Turns, then the turns between two rows, first turn first; the first pair answered:
Sagiv (before -> after):
[-10 -11 -29 -17   6  20 -12 -15  -1 -11]  ->  [  1  -5 -26  -1  -3  27 -12  -5   0 -26]
[-13  -3  12  -6  49  13 -20 -34 -18   1]  ->  [ 20  20  19  29   8  26 -15  11 -12 -42]
[  6  -6  30   5 -39  -7 -19  33  13   0]  ->  [-14 -21  21 -24 -16 -22 -23   6  11  34]
degaf (before -> after):
[  6  16 -11  23  13  -3   7 -25 -21 -27]  ->  [ 20  -9 -15  -5  -2   7  -8 -21 -32 -27]
[ 24  28  -6  16  -8 -11  30   8  -7 -30]  ->  [ 37   0 -10 -13 -23  -1  17  12 -17 -30]
[-11   6 -16  -2   7  15  -2  14  24  18]  ->  [ -7   0 -19  -8   3  16  -5  14  21  18]
[ 12   3 -32 -21   3  -7   3 -18 -19  -9]  ->  [ 17 -22  21 -16   0   5 -24   2 -17  -3]
pitu (before -> after):
[-11   8   0  16  13  11  13 -25 -16  14]  ->  [ -1   1   3   9   5  11  17 -26 -25  12]
[  4  -6   2  -7  -6   5 -17   4   3   0]  ->  [  4   2   1  -8 -11  -6 -10   8   6   8]
[-37  -5  14  18  -2  -6 -11 -14   9  16]  ->  [-12 -30  22   4 -17   6 -10 -18 -18   5]
[-10   2  -5 -20  -5  32 -20 -21 -13 -20]  ->  [  2  22  -7 -27 -34  -9  14  -7 -11   7]

Each pair is two turns apart.
[  5   5 -43 -19 -14 -14  28 -14  -5  12]  ->  [ -5 -34 -15 -27   4  27 -30  -6   2   1]  pitu then degaf
[  4  26 -36  23  -4  18  41   0   2 -25]  ->  [-15  14 -49 -13  11  -3  40 -20   4  15]  Sagiv then Sagiv
[  0 -22 -22 -17 -17  26 -20   5  -8 -28]  ->  [  2  -9   9 -14 -40 -10  -7  33   6   6]  pitu then degaf
[-11   3  20  -9   8 -13  -3   6  10  22]  ->  [  7 -10  32  -6   5   1   3  -4 -12  10]  Sagiv then pitu
[  0   0 -10   9  -3  -8  -8  25  10   6]  ->  [-3  1 -5 21  8  4 -9 15  8 -6]  pitu then degaf
[  7 -13   1 -13 -15 -21  10  12  -5   7]  ->  [-20   0  -3  14  15  -2 -10   6  16  -8]  pitu then Sagiv
[ -8   8  65  37  17 -10  14 -13  -2   6]  ->  [-11   3  59  41  16  15 -14   3  11 -16]  Sagiv then pitu
[  8 -41  22 -10  16  21  -9 -14 -30  -8]  ->  [ 15  11  32  37 -13   1  15  30   0 -16]  degaf then Sagiv
[-14   0  48   3  14  -4 -10 -14   7  21]  ->  [ -9  33   5  28  16   3  17 -26   4 -13]  degaf then Sagiv
[ -7 -14  46  17  21  -7 -14 -11 -10  24]  ->  [  9  -9  52  26   4  -7  -4   2 -16  13]  pitu then Sagiv
[-18  -6  28  19  36  19 -10 -29  11 -10]  ->  [ 22 -11 -11 -16  -4  -1  31 -40 -26  -9]  degaf then pitu
[ 17   6  10  11   5  25  -1 -10 -17 -29]  ->  [  8   1 -10 -35 -11 -16   1  -2  -3  22]  Sagiv then Sagiv
[-42  15 -22 -13  31 -33   2 -16  26  48]  ->  [-25 -20  -4   8  55  33 -23 -41 -12 -12]  degaf then Sagiv
[-18   9  22  -7  38  -2 -26  10  34   8]  ->  [ 38 -17  40 -17  -3   7  -9  18 -12 -15]  Sagiv then pitu
[  5 -25  40  -9 -10  -2  -6   3  -5  13]  ->  [-20  19  -9   1   1 -26  21 -10  17  21]  pitu then degaf
[-37 -21  -5  17  25 -10 -19 -15  -7 -10]  ->  [  4 -33   9   6  -9 -15   6 -10 -42 -13]  pitu then Sagiv
[ 13 -22  29 -20   2   3 -11 -10 -18   5]  ->  [  5   1  40  13  16   0   6 -17 -14   2]  degaf then pitu
[  6 -11   4  -9   2   4   2  -5   0   0]  ->  [ 4  6  4  0 -2 -7 11  2  8  5]  Sagiv then pitu
[ -6  27 -26  11   4  -2   5   3  11 -11]  ->  [  6  -5 -22  -6   5  20 -10  -9 -10 -23]  Sagiv then pitu
[-24  15  18  -2  14 -46  23 -14  16  57]  ->  [ 12  -5  37  42   0  40 -23  16   3 -43]  pitu then Sagiv
[-21   7 -44 -39 -22 -27   4  16  28  33]  ->  [-34 -38  -8 -33  34  19 -25 -32  -2  19]  Sagiv then degaf
[  8  12 -10  32   6  41  -2   1  15 -39]  ->  [ 17   8 -41 -13 -32  12   3  21  22 -14]  degaf then Sagiv
[-27   0   6  25  26  11 -22   9  36 -22]  ->  [ 29 -39  12 -30 -25 -11   4  10 -13   1]  pitu then Sagiv
[-23  23 -19  14   9   1  -5   9  21 -10]  ->  [-14  -2 -34 -16   5  11 -17  -2   5 -12]  degaf then Sagiv
[ 22   1  20  29  -3  34  13  46  -5 -13]  ->  [  8  21 -32  -7 -12 -11  38  39   8  26]  degaf then Sagiv
[  3 -31  20 -14   6  38 -30   2 -16 -11]  ->  [  9 -24   8 -36 -24  13 -25  28  -4   9]  Sagiv then Sagiv
[  9  26  11  18 -20 -28  16  24  17  11]  ->  [-10  18 -30  23  19  19  -8 -10  12 -29]  pitu then degaf
[-52 -11   5  -4  43  -4 -37  -9  27  18]  ->  [-34  12 -10  39  39  24 -22 -10  15 -37]  degaf then Sagiv
[-34   0 -31 -34  28 -22 -16 -28  20  42]  ->  [ 16 -29   3   6  17  47 -29 -28 -28 -41]  pitu then Sagiv
[-15  11 -39 -21   1  15 -10  18  25 -16]  ->  [-18 -14  -6 -27  12  25 -30  17  20  -7]  Sagiv then degaf
[ -1 -23 -14 -13   1  -9  -6 -18 -18  -1]  ->  [ -2 -11  20   2  -5 -26  -1   1  -4  17]  degaf then pitu
[-23 -12   8 -14  19   0 -25  -4   1  59]  ->  [ -1 -32  10 -16  20  25 -24 -21 -30  34]  degaf then pitu
[-15  20  30  11  14 -34  34 -10   3  33]  ->  [-35   3 -27 -12  44   7  -2 -36   6   5]  degaf then pitu
[-15   1 -23 -43  18  -6 -34   3  23   5]  ->  [-29  24  -3 -10  31 -11 -24   5  36   7]  degaf then degaf
[-22  17 -30  13  18  14  -6 -13  16 -13]  ->  [-14  23 -38   1  -8  -3  -2   9  26  -3]  Sagiv then Sagiv
[  8 -21   8 -24  -8 -28  25  -2 -33  43]  ->  [-16   6  14  15  24 -27  36 -19 -22  39]  Sagiv then pitu
[ 26  -2  32  50  13  45  -4 -12 -34 -66]  ->  [-20  48  17  76  34  16   1  -2  16 -40]  pitu then pitu
[ -4  -4  -4 -14 -11 -17  -2  17  18  21]  ->  [-21  -1  -2   8  18   7 -17   4  24   1]  pitu then degaf
[-32   6 -53 -36  13   3 -31  -1  29  10]  ->  [-25 -14 -23 -15  31  43 -51  -9  12 -21]  Sagiv then degaf
[ 16   9 -30   1   2  13  16 -29  -5 -31]  ->  [ 14  20 -34  -6  -7 -10  29 -23   2 -10]  pitu then Sagiv
[ 17  -2 -22  -1  13  42 -12 -11  -6 -17]  ->  [ 38  12   7  -4 -26  -3  23  15  -7  17]  degaf then pitu
[  4   8  17   0 -11 -36  16  -6  -3   2]  ->  [  1  -5   4 -15   0 -31  13 -24 -13   4]  Sagiv then degaf
[ -5  28  14  25 -20  -9   4  11 -18  -9]  ->  [ -9  16 -23 -13 -17 -21   8  -9 -26   9]  degaf then Sagiv
[-10  -5  10  -6  -2   5 -23   5   0  14]  ->  [  4  -4  15  -6 -16  -2  -6   8 -10  15]  Sagiv then pitu
[ 21 -23 -17 -57 -20 -32  19   1   1  38]  ->  [ -2 -38  36  -8  49  10   1 -43 -15  15]  Sagiv then degaf
[  7  -2  15  10 -27  18 -19   1   8  14]  ->  [  1   2  13  14 -20  19 -22   0  15  14]  pitu then pitu
[  8   3 -15 -13 -19 -21  12  13  13  23]  ->  [ -6 -22   3 -16  18  -3  -5 -20  -3  26]  Sagiv then degaf
[ 26  22  -4  35   3  -8  21 -15 -16 -16]  ->  [ 25  32 -17  24 -17 -24  17  10   4  -4]  pitu then Sagiv
[-22 -35  65 -19  32  13 -38   7  13  13]  ->  [ 20 -39  39 -13  25  28   9 -35 -47 -29]  degaf then pitu
[ 20 -18  -1 -40 -26  -4 -18  16  -6   7]  ->  [-32   3  -5 -11  34   2 -27 -16  18  11]  pitu then Sagiv
[ -4  -2 -26   5   2  10  -4  -3   1 -30]  ->  [ 10   0  -7  -5 -28 -18  11  18   2  -5]  degaf then pitu
[-2 -8 17  0  0 -5 11  1  4 19]  ->  [-11  -9   2   6  15  11   2 -14   4   3]  degaf then pitu
[ -2  -4 -15   9   8  -4 -18  34  26  -3]  ->  [ 17 -35 -10 -18   5   4 -19  16  -4  -2]  Sagiv then pitu
[ 16   0  -5   5 -10  13  -1   9  10  -6]  ->  [10  0 -7 -9 -9 -1  0  9 16 14]  degaf then Sagiv
[-10   7  19 -10  -5   0 -11  29  21  12]  ->  [-18  25  10  15  15   5   3  12  20  -2]  pitu then degaf
[-45  35  20  17   9 -39   3  26  41  40]  ->  [ 15 -23  33   7 -31  35 -40  51  -2 -34]  pitu then Sagiv
[ -6 -18  36   7   1   5 -24   7   9   5]  ->  [ 12 -20  13  12   4  19  -4 -21 -20 -22]  degaf then pitu
[ -1  30 -17  14   5  -8  49 -28 -18   1]  ->  [  7 -21 -20 -21   7  33   1 -32 -33 -19]  pitu then degaf
[ 20 -20  13 -15   5  39 -26  13  -7 -24]  ->  [ 4 22 37 23  6 11 -8 32 23 -8]  Sagiv then degaf
[ 17  -7  33   6  16  -2  -5   5 -18  12]  ->  [  9   5   8  18  31   5   5 -15 -20  -4]  degaf then pitu
[ -2   0 -10   7  11   3   3 -40  -8 -11]  ->  [  5   5  -5  -7 -15 -29  17 -20  -1  16]  degaf then pitu
[ -3  10 -27 -18 -18 -26   6  18   5  26]  ->  [-22  -9  -1  -6   8   5 -38  22  20  15]  degaf then pitu
[-12 -17  33  20  46  15  -9 -37 -13   0]  ->  [ 24  20  35  46 -21  -2  12  26   5 -20]  Sagiv then pitu
[-36  43 -38   5  30 -17  10  -2  29  10]  ->  [ -6  -9 -63 -44  10  16 -15  -9  -5 -11]  Sagiv then degaf
